A single turn carries every row of the set below to another of its rows. Some are shown first; where does it send the rows asked next?
defi: [ 18  12   3  -3   6  -5  -2  16 -42  32 -14  -6  -9  -8  22  30 -27]
Zor: [ 23  16 -15  53  -2 -13  26 -12 -11  22  13 -17  20 -10  12  -3  23]
Kasok: [  3  22  -1  -3  -6  15  12  23 -28  26  42  16  -2 -20  15 -14 -11]
baruf: [ 48 -10 -30   4  -5   1  26 -15 -13  26   6  -5  26  20  -7 -14  -1]
beruk: [ 39  12 -13  15   1 -32   9  22 -18   0   9  29 -23  14  23  16 -26]
lef: [ -1  19   7  14   9 -25  10 -30  18  11  -8  12  17  24 -13   1 -33]
dabu: [ -2   8 -16  22  15 -20   9  -4   5  -5  23  16  13  14 -40  -2 -26]
sof: [ 47  12 -31  29  11  -5  17 -11  -7  25  12  -9  19   2   3 -21  16]
romot: [ -2   0 -28  25   5   3  -5  -1  -7 -14  24 -15 -10  -2 -39   3  -7]
Miko: [  7  18  15 -18  -7   4  13  22 -33  21  25  -7  -7 -27  16   4   8]
zet: [  0  14   4  22   1  32 -16 -14  23  12 -21  16  16  -8  -1   2 -13]
zuduv: [ 10  -4  -4  42 -26 -12  38 -16 -19  22   6 -17  28  -1   7  13   7]
Kidab: [  1  18   9  12  -3  -4  -4 -41  13   9 -25 -23  -5  13   4   8 -17]
fusob: [  1   6 -13  19  -6  14 -13 -24  -2  -5  -5 -38 -21  -4 -11  10   0]
Guriz: [ -1  10  16  13  14   7  -5   1  20   9 -18  22  31 -14 -23  15  -6]
midur: [ 36  12   4  -7  10 -33   8  17 -25  17 -13  11 -11   7  21  28 -24]
fazam: [ 18 -10  -8  18 -16  12  -4   4  23 -30  -6  14  -7   0 -20  15   8]
nef: [ 24  17  12 -16 -27 -13  26   4  -4   7  22  21 -17  12  37  -7  -9]
redi: [ 12   1  -9  26 -19  35 -15 -13  25 -14 -14  13  -7   0   0   2  -4]
gufo: [ 10  -4   8  12   5  -5   2  12  19 -19  -7  21  14  -6 -34  21   8]
Rume: [ 21  13 -27  35  -7  -4   1  23 -28   7  21  23 -24   0  26  12 -34]
nokeg: [ 13  21  -2  -2 -17   5  20  12 -12  17  40  33  -6   3  29 -21 -21]
roda: [ 27 -21 -13  13 -28  -4  38 -17 -19  24   2 -10  32  19  -3   7  -7]
Fomev: [ 18  15  24 -26 -19 -12  23  10 -18   9  12  -1 -16  -7  28   5  10]
femog: [  9  12 -17  25  -5  13  -6  19 -43  28   6   3 -17 -14  25  21 -34]

Fomev -> nef
femog -> defi
lef -> dabu
Now find these:
fazam -> redi
Zor -> zuduv

A single turn carries every row of the set below to another of its rows. Some are shown first; where does it send the rows asked next?
piram: [ -2  13  12  15 -17   4 -13  21  28  -5 -29 -19   5  -9   1  11   7 -29
  18 -27   0   8  10 -36  21  20  17  -5  25]
Bevin: [  6 -36   4 -11 -11  36   7 -18  21   4   2 -31   4  39  -1 -23  19 -13
 -10  11  -4  -3  -6   1  -5   5   2  -8 -10]
lizar: [  3 -52 -22 -20   0   6  22 -12   1   3 -15  -7  -5  -5   8  11  31   7
 -17  -6 -25 -22  -7   7 -13  -1 -21 -24   7]
nidat: [-21   3 -25  39 -13 -28  -9  13  33   2   3   8   6 -24  19  -1  -4 -10
   1 -20 -17  -6   1  -8  10  25   5  21  15]
Lokas: [ 13 -40 -34 -10   3  16  33 -11   4  -3 -23 -15 -11   3  -3  26  14  -4
  14  12 -14  -9  12   0 -21   1 -21   6  -5]
zamu: [ -6   8  -5  30  -9 -40 -22  23  24 -15 -11   4  13 -26  15  10 -18   1
  -7 -26 -31 -13  11 -23   3  19  -7  -2   5]
lapom: [  5  20 -17 -17  13 -22  -3   9 -24 -14   9   4  42 -26   7 -38   4  -2
  -4   9  16 -16 -21   4   4 -15   5  11  15]
gepiz: [-28   7  14  24 -25   5   4  29  28 -11 -34 -27   3 -15   4   6   4 -19
  12 -24  10   6   5 -30  10   9  19   4  17]
suv: [-17   5 -19  18 -18 -17 -10  24  47 -17   8  -5  13  -8   7 -24 -11   0
  14  -8  -1  -5  12  -1  -4  31   3  28  16]
garoz: [-10  18  -9  13   0 -26   7   7 -30  -5  22   2  26 -24  10 -34   5  -3
 -21   6  19 -16 -22   8  -1 -27   9  10  -4]
zopeg: [  6  29   9   3  -8 -29  -4  12 -47   4  28  -5  13 -24   2 -29  -1   0
 -19 -14  -2 -12  -9   0   7 -19   2   0  -4]
kofub: [  1  10  -5   4  -8  12 -11  -1 -25  -3 -18 -20   5  -3   3   8 -18  -3
 -15 -18   2  23 -38  -7  30 -13 -13  24  32]
Dok: [  8  32   3  -3  -8 -25  -6  16 -48  -1  18  -9  21 -23   5 -34   1  -4
 -16 -13  -3 -14  -8  -4   7 -21   7  10   5]
Neto: [ 18  29  -4 -28   7 -24 -10  12 -36  -7  15  -7  31 -25  -1 -38  -1  -2
   0  -5  -2 -10  -9   0   9  -9   1   6  15]
mif: [ -7 -39  18 -13  -4  14   8  -5   1  18 -26 -10  -2  -5   8  12  14   6
 -33 -15 -21 -10 -20 -10   1  -3 -11 -45  -7]
banid: [ 11   8   0  -9   0  11 -23   6 -20 -16 -27  -9  15  -3   2  11 -22   6
 -17 -14   9  15 -35 -13  23 -14 -20   6  36]
Zizap: [ 22  28   3 -28   9 -27 -11   8 -34  -5  24  -4  28 -21  -2 -36  -5   2
   2  -4  -1  -8  -7   4   7  -4  -6  -6   8]
kere: [-24   7  -4  -5  24  -6  11  10  21  -6  23  15  12 -12 -10 -26  -9   8
  14  14  -5  18  19  -5 -15 -19   4  -6 -39]
bekop: [  4   5   2  -3  -5  20 -17   8 -15 -28 -26 -11  21  15   8  -5 -25   8
 -11  -3  24  11 -29  -8  10 -16 -14  16  34]
fumor: [ 40 -25 -14  -2 -12  22  12  -8  -2   2 -13  -6 -14  30  -4  22  17  -5
  12   6 -10 -15  28  -5 -20  10 -16  -4   4]
zasup: [  1  33  20  17   0 -22  -4   6  14  32  10  26  17 -10 -14  -5  10  11
   1   9 -10  12   8   0   6   0  10 -27 -26]
zogi: [  2 -34 -18   2 -19   9  35   8   5   8 -36 -11 -16 -13 -11  35  20  15
  -9   7   2 -19  -1   3 -23  -5 -19  -7  -4]
mar: [ 19  17   9  18  -8   2   2  -2  23   8 -24  30   2  10 -15  21  18  12
  15  21  -1   8  40 -15 -12   5   6 -20  -3]
Buso: [ 19 -42 -24 -17 -13  14  13 -18   4   6   7 -23 -13  18  -4  -2  37  -9
 -11  -5 -28 -17   6   9  -8   4 -16  -6   4]
buf: [ -3   0  -3   7   7   6 -14  15  34 -27 -31 -14  17 -10   9  11   0 -33
  24 -18   0   7  10 -42  14  12  12  -6  22]
sorob: [-15 -47 -12  -8   1  27  18 -22  12  22  -2 -20 -12   3   5  -3  22 -17
 -21  -8 -20   2 -21  -3   8  -4  -1 -13 -10]
pati: [ -5  23  -9   8  -2 -23   1  13 -37  -8  12   1  30 -23  13 -36   6  -4
 -19   1  15 -19 -19   0   1 -28  12  14   6]
vud: [  6   3 -12  16   7   7  12 -10  24 -14 -10   9  -2  12 -15  13   9  -6
  21  26 -13  17  45 -22 -18 -11   4   5 -22]
goga: [  7 -40   4  -5 -22   3  21  -1  -1  -1 -28 -13   6  12   8   7  30  22
 -26   3 -12 -34  -4   9 -26  -3 -17 -30   1]
bagi: [-11  11   7   4 -14  -1  21  13  22  20 -29  22 -16 -25 -23  24  19  25
   9   7  -2  16  26  -7 -11   3   1 -18  -2]
gab: [ 12  22   6   5  22 -15 -16   2  20   0  21  23  22   3 -15 -14  -2  -1
   7  16 -12  11  24 -13  -4 -13   3 -22 -35]
Sufe: [ 14 -29  32 -16 -15  24  -3  -3  11   1 -23 -20  15  30   1  -9  10  10
 -22   4  -6 -17  -5  -7 -12   5  -7 -41  -7]
vorof: [-29  -7   1  15  -2   7   4  23  33 -34 -38 -21  14 -15  11   5  -5 -23
  17 -15  10   5   4 -37   2   3  14   3  12]
Libi: [  5  16 -15 -17  16 -24   0   3 -18 -15  20   4  41 -21   6 -40   1   0
   0  16  19 -12 -20  11   0 -10   0   4   7]
gil: [ 29 -18   1   8 -34  15  15  11  -1  15 -27  -2 -19  15 -12  31  24  14
 -11   1   7 -24  17  -1 -21   4 -15 -16   4]
Fese: [ -5   7  -4   8 -12  21  -5   0 -20 -15 -16 -22  11  14   9  -7 -20  -1
  -9  -6  16  19 -32  -3  18 -15  -7  35  30]
Voli: [-23  -4 -15   3   1   4  31   5  23  -1 -15   1 -20 -23 -24  16   9   7
  15  11 -14  24  32 -14 -16 -14   0   7 -22]
tobe: [-35  19   9   9   2 -13  23  14  14  27  12  19   8 -25  -8 -19   3  20
   7   7  -2  18   4   9  -5  -7  10 -10 -30]
tuv: [ -2   8   1   9 -13 -28 -24  34  37 -34  -7 -10  20 -10   3 -12 -25  10
   6 -13 -13 -13  22 -17 -12  25  -9   7   6]
rudo: [ 24 -30   3  -1 -34  12  12  -7   2   2  -6 -27  -3  36  -3  -5  34   6
 -19   4 -14 -28  10  10 -20   2 -11 -12  -2]

rudo -> Buso
Zizap -> Libi
vorof -> gepiz
Now find these:
Sufe -> Bevin
vud -> Voli
Lokas -> zogi
Fese -> kofub
kere -> tobe
tuv -> suv
pati -> Dok

A single turn carries every row of the set below to another of its rows. Some are shown first; where does it send the rows asked next?
Lifen: [-32  -5  -9 -36  17   5  20  -4 -21  25   9 -17  17  18 -12  21   6 -29]
Fulav: [ -5  21  24  18  23 -11 -11   5  11  27 -31   5  15   2  -7  -7   2  -2]
lep: [-22   5  12 -12  10 -12   4  -5 -35  -2  31 -28  33 -25 -28   9  22 -16]
Rin: [  6   4   3  20   6  13 -37  -4 -26 -19 -16 -23 -12   1  -4  28  15  -5]
mit: [ -6 -38   9 -15  -4  -3  12  -5 -11 -15  17   5   9  44 -33   9  -4  -3]
Sipir: [ -9  12  11 -22  -4  -5  22  -3 -19  10  50 -18  18 -11  -4  31  28   1]
mor: [-11   6  24  14  17   7 -18  -2  16  32  -5   6 -10  14  18  23   5   9]
fon: [  8  -6  -6 -23  26  31  36 -11  -5 -24  23  -2  12  28 -15  10   8 -22]
beg: [-35 -33  -8  -2  20  -5  -3 -18 -14  -9 -19   0  11  15  24  21   1  -5]
Viza: [ 43  25 -10   5  14  12   5  -4  -2  -9 -19  -8 -13  -4  -1  15  19 -20]
fizi: [  7   9  -2  -2   2 -15  34 -10   5  -9   6  13  17  -2  34  23  21  19]
banuv: [ 10  16  24  12   0  10  48  29  -9  -5  14 -19  15  -6 -18 -16   1 -20]
bosi: [-11  -3   2   5   0  46  37  14   3  -8  29  -9   9  21   1   6   5 -25]
lokad: [ -7  14  37  -6   9  12  14  15 -39 -24  18 -29  10  18  -9  26   3  25]
Beno: [ -3  10  13  11  28 -10  11 -10 -24 -26   0 -19  16 -35  27  16  16   6]
miviv: [ 17 -11  -7  12  -2 -11 -25  -5 -10  -8 -36  -4  -6  14 -27   4   6 -20]
nazer: [ -6 -28  33  -6  23  -7   2   4 -41 -18   7 -31  -1   9 -34   7 -12 -11]
Fodop: [ 16   3 -22   2  -8  17 -11  -6   6  -5 -19   8  -8  34   0  27  17  -7]
Pag: [ 11  -3  23  19  33  -3 -14 -14  20  21   3   6 -10 -19   1   2  10 -18]
badez: [  5 -19 -12 -10  25 -22  33 -17   4   1 -21  11   9   0  16   3   3 -19]
Kosu: [-21 -16  16  13   4 -39  -6  -5 -26 -17 -21  -7  28 -10   4   5   4  16]
muri: [ 31  26   9  18 -18 -10 -12   7 -12 -13 -15  -9  -2   2  -8  20  21  16]
Kovi: [ 24  26  20 -13  11  -1  47  11 -17 -20  11  -9  25  12 -25  -2   8   6]
bop: [  1   4   3 -36   2 -20  41   1 -10  32  23  -8  13   1 -15  15  13 -18]
Nel: [-21 -26  26  17  10  20  11  18 -24  -7  16 -32  -3   0 -18  -3 -12 -33]
vog: [-20   3  35  19 -21  16  18  32 -20  -7  25 -24  11  15  -4  12   0  10]
kani: [  0   9  17  27   3  -5 -19 -11  27   8   9  23  20   0  -5   1  23  10]
kela: [-16  23  12  23  36  25 -23  -9  11   5  -8   1  20  -6   6   4  18  -7]
Lodu: [-43  -5   3 -20  -6 -14   1   1 -30  12  11 -15  41  13 -29  11  12  -8]
nin: [-12 -28  14  10 -22   2  26  19   2   1  15   1  13  28 -28 -12  -6 -20]

Kovi -> nazer
mor -> kani
badez -> Beno
Now find these:
Rin -> Fodop
banuv -> Nel
lep -> Lifen

